Each row has a name. Each piece below is followed by the name of the row it came from, unless a question asks for something else. Each question is about the rows just above it.

[154 151 112 164 116 127 112 139 112] = megen
[179 168 111 176 115  98  54 143 145] = Tuz
[171 136 101 155 122 137 101 124 145] = ruve
[155 148 117 155 130 155 111 142 135] = Veri
[ 71  67 165  76  76 144  76  76 107] = Noz
[138 157 108 124 133 119 104 146 146] = puze
[152 152 111 172 131 109  92 159 147] = kol
[160 160 101 165 107  89  63 173 132] = pab
[139 144  95 137 144 108 113 148 148] = ramag
The value that ruve holds more than once: | [101]
Which value appears more than once in kol? | [152]
The value that puze holds more than once: | [146]
Repeated in Veri: | [155]
The value that Noz holds more than once: | [76]
Which value appears more than once in megen? | [112]
find: [139 144  95 137 144 108 113 148 148] | ramag

[185 171 103  89 119 115 135 179 148 177 124 117 123 107 124 144 183 135
 124  90 116 151 153 102 144 196  89 172 206 131 159 117] -> Geb
[183 145  92  95 186 167  92  99  66 119 171 185 100 154 142 177 196 121
 153 182 124 123 173 144  93  97 151 192 116 115  93 138] -> kelus
[138 142 123 100 185 196 171 121 182 153 124 145 154 119  93 177 192  97
  92  93 167  66 115  95 150  99 186 144 173  92 183 116] -> vive
[145 159 131 117  89 179 103 107  90 119 171 185 117 172 135 177 196 116
 153 183 124 123 148 144 151 102 135  89 206 115 124 124] -> rok
Which row holds these entries in another order? [ 89  89  90 102 103 107 115 116 117 117 119 123 124 124 124 131 135 135
 144 145 148 151 153 159 171 172 177 179 183 185 196 206] | rok
[138  93 115 116 192 151  97  93 144 173 123 124 182 153 121 196 177 142
 154 100 185 171 119  66  99  92 167 186  95  92 145 183] is which row reordered? | kelus

[124 138 115 127] = sok
[137 119 137 117] = rav
[ 90 152  87 152] = Vefed
[108 114 111 163] = sof
[156 134 118 106] = novod
[136 169 111  92] = pip
[ 76 111 141 176] = saz
[150  66 183 145] = gure
Repeated in rav: | [137]
The entry that follows [124]: | [138]

[132 173 130  82 114  64]  totof
[ 82 133 155 157  50 109]  mezi
[168 132 151 146  51  92]  fuseb
[137 165 115  81 113  56]  galo
[ 56 138 165 115  81 113]  poten
Right after [137] comes | [165]
Put [ 56  81 113 115 137 165] back in order: which row is it? | galo
Put [ 56 137 165 115  81 113] back in order: which row is it? | galo
Right after [155] comes | [157]
Right after [151] comes | [146]
[ 56 138 165 115  81 113] is in which row? | poten
Right after [146] comes | [51]

[138 135 100 116 111 141 114 182 138 113 127]  ranas
[119 105 138 124 130 132 133 135 152 160 120]  lub
[138 131 131 147  88 148 172 132 172 153 112]  Berip
[115 121 129 134 122 110 128 136 133 104 103]  luf
[129 125  97 117 138 142 120 115 138 158 120]  Doz
[143 118 149 117 142 117 150 187 108 109 145]  Val
[133 112 114 125 139 150 147  91 157 126 113]  ganiz
[115 113 147 127  99 112 109 117 156 128 124]  sogi
[138 134 114 104 119 131 136 139 141 123 139]  Nidof
What comes right after [123] in the named rows? | [139]
The value that Nidof holds more than once: | [139]

[121 171 133 113 113 142 123] -> Mit
[131 191 138 141 112 153 115] -> sel
[112 168 130 110  82 141 123] -> gesu
[141 192 147 142 113 153 114] -> Tidi
[141 191 147 139 110 153 116] -> milim
[128 192 135 142 113 153 115] -> vub
[118 189 124 140 111 150 115] -> gaz
[101 178 107 129 102 152 118] -> seto
[105 181 111 131 104 145 118] -> pemu
[138 189 145 137 124 152 116] -> Fediz
The value that Mit holds more than once: | [113]
The entry that follows [181]: | [111]
find: [121 171 133 113 113 142 123] | Mit

[106 128 140 121 129 116 141]  Semaz
[ 94 147 156 134 141 139 124]  mogug
[166 186 140 141 162 113 131]  guvaz
What comes right after [128] in the named rows? | [140]
[141 116 129 121 140 128 106] is which row reordered? | Semaz

[117 125 127 129 139 133 140 135 130 127 106 132 131 139 127  98] = zabam
[113 125 127 127 141 138 145 139 129 127 103 132 132 144 129  93] = dabo
[152 140 134 146 129  90 111 138 146 114 139 121 114  96 136 117] = sose
[125 113 123 134 140 129 142 131 137 133 112 130 126 135 138 111] = pefu
[112 126 128 127 143 139 150 138 128 126 104 129 130 143 136  87] = niz
[154 143 135 147 129  88 111  96 147 112 141 120 113 111 137 116] = pon
[134  84 112 139 139 130 143 132 145 150 113 134 123 136 142 146] = lupov
[ 96 139 134 111 136 115 138 146 114 146 117 129 140  90 121 152] = zem
[118 139 126 127 125 125 103 131 127 126  99 147 142 137  74 124] = bafom
[131 127 140 139 106 133 116 132 125 129 135 127 139  98 127 130] = basar
find: [125 113 123 134 140 129 142 131 137 133 112 130 126 135 138 111] | pefu
find: [134  84 112 139 139 130 143 132 145 150 113 134 123 136 142 146] | lupov
The value that zem holds more than once: | [146]
Which row holds these entries in another order? [ 90  96 111 114 114 117 121 129 134 136 138 139 140 146 146 152] | sose
[ 98 127 139 131 132 106 127 130 135 140 133 139 129 127 125 117] is which row reordered? | zabam

[145 119 144 144 125 132 114 130 143 124 127]  Lidu
[159 123 152 154 138 154 120 114 154 118 129]  Figus
[184 124 161 163 123 149 105 145 147 120 109]  nume
[154 122 144 162 139 158 116 105 150 127 136]  dami
[156 116 149 157 128 135 112 136 148 129 128]  porod
[154 122 144 162 139 158 116 105 156 127 136]  tura
[184 119 158 166 123 145 102 146 146 119 115]  podad
[155 124 145 171 139 157 115 100 154 130 137]  fizi
[181 159 168 160 121 169 132 105 136 124 117]  Pov
[180 160 116 156 119 169 116 104 133 123 116]  kefa
[162 110 161 133 124 146 113 128 163  94 110]  Tapid
[178 161 171 158 119 170 132 103 133 124 115]  Rol
What comes right after [180] in the named rows? | [160]
Which value appears more than once in kefa? | [116]

[126 120 112 132 119 132 114 135 125 124 114 135 113 120 112 138 116 131
 123 120 121 115 159 110 125 129 124 152 129 112 123 103 128 142 136 139
 110 115 131 106 126 148 133 142  99 108 100  95 146 102] = rasi
[126 120 112 132 119 132 114 135 125 124 114 135 113 120 112 138 116 131
 123 120 121 115 159 110 125 129 124 152 129 112 123 103 128 142 136 139
 117 154 124 112 143 129 145 118 107 136 127 132 153 114] = naso
[148 127 118 130 115 121 118 147 128  95 116 140 129 114 146 156  88 119
 130 132 128 155 150  72  87 120 132 122  94 183 142 111 126 144 106 158
 103 111 133 103 129 144 134 132  96 111 106 109 138 106] = vebi
[118 120  78  84 131 109 116 145 130 119 100 101 159 113 139  94 144 106
 146 111  94 111 143 105 142 154  91 157 147 110 107 106 109 164 164 108
 156 164 130 121 129 101 144 105 114 122  97 148 109 194] = lasil
[115 146 166 148  99  82 134 115 177 163 104 134 140 154 129 145 148 148
 143 109 158 122  71 129 157 141 148 111 128 106 152 125 142 123 123 152
 116 143 159 143 102 137 138 159 127 150 159 117 171 119] = Gunor
[145 120 135 145  87  92 149 113 117 119 117 133 134 121 120  78 142  97
 133 114 121 156  67 144 114 132 141 114 126 115 147 105 142 165  72 144
  97 114 137 116 113 118 173  92 144 158 117 140 114 116] = kitim
[122 128 153 157  99  87 137 112 149 134 107 141 111 148 133 121 160 112
 146 112 133 141  92 156  95 136 164 108 102 119 126 120 150 145 123 160
 132 108 157 134 110 139 170 157 131 192 116 105 165 103] = bomod
[158 106 129 129 115 133 127 183 132 146 111 134  96 127 148 155 130 142
 103 144  88 144 132  94 147 119 106 140  72 150 121 118 114  95  87 111
 138 111 117 118 130 120 128 132 109 156 126 106 103 116] = Fip
[104 138 104  66 114  78 115 134 147 157  97  89 145 122 115  78 126  93
 164 116 110 100  99 119 134 143 113 136 148 109 112 115 119 168 140 123
 137 138 116 110 145 101 137  84 111 117 114 132 139 172] = ridum
[136 126 128 140 118 142 128 115 119 133 116 147 125 122 117 129 103 136
 120 127 136 127 147 120 142 136 135 147 139 110 137 112 125 145 120 136
  97 142 127 101 141 132 156 112 117 133 131 161 141 119] = tal
[136 129 135 138 115 139 137 111 116 133 117 154 126 125 109 122 101 131
 121 127 138 133 142 122 150 138 134 152 145 102 141 111 128 153 117 126
  92 147 124  98 142 134 160  99 117 137 136 173 140 121] = Dod
[126 117  79 115 112 111  86 146 135 127  95 113 120 106 122 147  99 133
 127 114 107 114 159  76 120 135 116 156 112 135 113  88 128 138 134 176
 105 137 130  85 142 116 138 101  73 109  90  96 169 109] = Sepi
Which row holds these entries in another order? [106 148 127 118 130 115 121 118 147 128  95 116 140 129 114 146 156  88
 119 130 132 128 155 150  72  87 120 132 122  94 183 142 111 126 144 106
 158 103 111 133 103 129 144 134 132  96 111 106 109 138] | vebi
Which row holds these entries in another order? [ 97 101 103 110 112 112 115 116 117 117 118 119 119 120 120 120 122 125
 125 126 127 127 127 128 128 129 131 132 133 133 135 136 136 136 136 136
 137 139 140 141 141 142 142 142 145 147 147 147 156 161] | tal
Where do [118 120  78  84 131 109 116 145 130 119 100 101 159 113 139  94 144 106
 146 111  94 111 143 105 142 154  91 157 147 110 107 106 109 164 164 108
 156 164 130 121 129 101 144 105 114 122  97 148 109 194] appear? | lasil

[201 133 123 102  88 133 142 110 111 168 105 118 114  98 129 186 123 123
 136 158 135 106 147 164 100 142 156 132 134  97 119  89 166 150] -> Kazi
[ 96 147 114 150 117 115 142 119 152 115 187 129 151 139 148 140 137 118
  75 174 146 138 137 130 129  82 162 120 107 187 111 128 130 139] -> tugez
[ 97 123 158 105 111 110 123 156 106 118  88 132  97 123 130 142 168 129
 202 147 136 100 133 142 119 133 201 166 164 134 150 114 102 135] -> Febu
[ 88  97  97 100 102 105 106 110 111 114 118 119 123 123 123 129 130 132
 133 133 134 135 136 142 142 147 150 156 158 164 166 168 201 202] is which row reordered? | Febu
Put [123  89 118 147 129 106  97 119 156 102 166  88 111 123 100 134 132 110
 186 135 133 142 133 150 136 114 168 105 123 142 164  98 201 158] back in order: which row is it? | Kazi
What comes right after [140] in the named rows? | [137]
Put [135 102 114 150 134 164 166 201 133 119 142 133 100 136 147 202 129 168
 142 130 123  97 132  88 118 106 156 123 110 111 105 158 123  97] back in order: which row is it? | Febu
Put [139  96 147 114 150 117 115 142 119 152 115 187 129 151 139 148 140 137
 118  75 174 146 138 137 130 129  82 162 120 107 187 111 128 130] back in order: which row is it? | tugez
The entry that follows [117]: | [115]
Right after [107] comes | [187]

[ 88  69 140  69  92 165 140 152  96]  gazub
[ 88 140 151  69  92 165 140 152  96]  Dofuv
[166 126 146 115 124 134 114 146 150]  Nidad
[ 88 152 122  96 151 165 139  92  69]  roz
The value that Nidad holds more than once: | [146]
Which value appears more than once in Dofuv? | [140]
Which row holds these entries in another order? [ 69  88  92  96 140 140 151 152 165] | Dofuv
Right after [122] comes | [96]
find: [ 88  69 140  69  92 165 140 152  96] | gazub

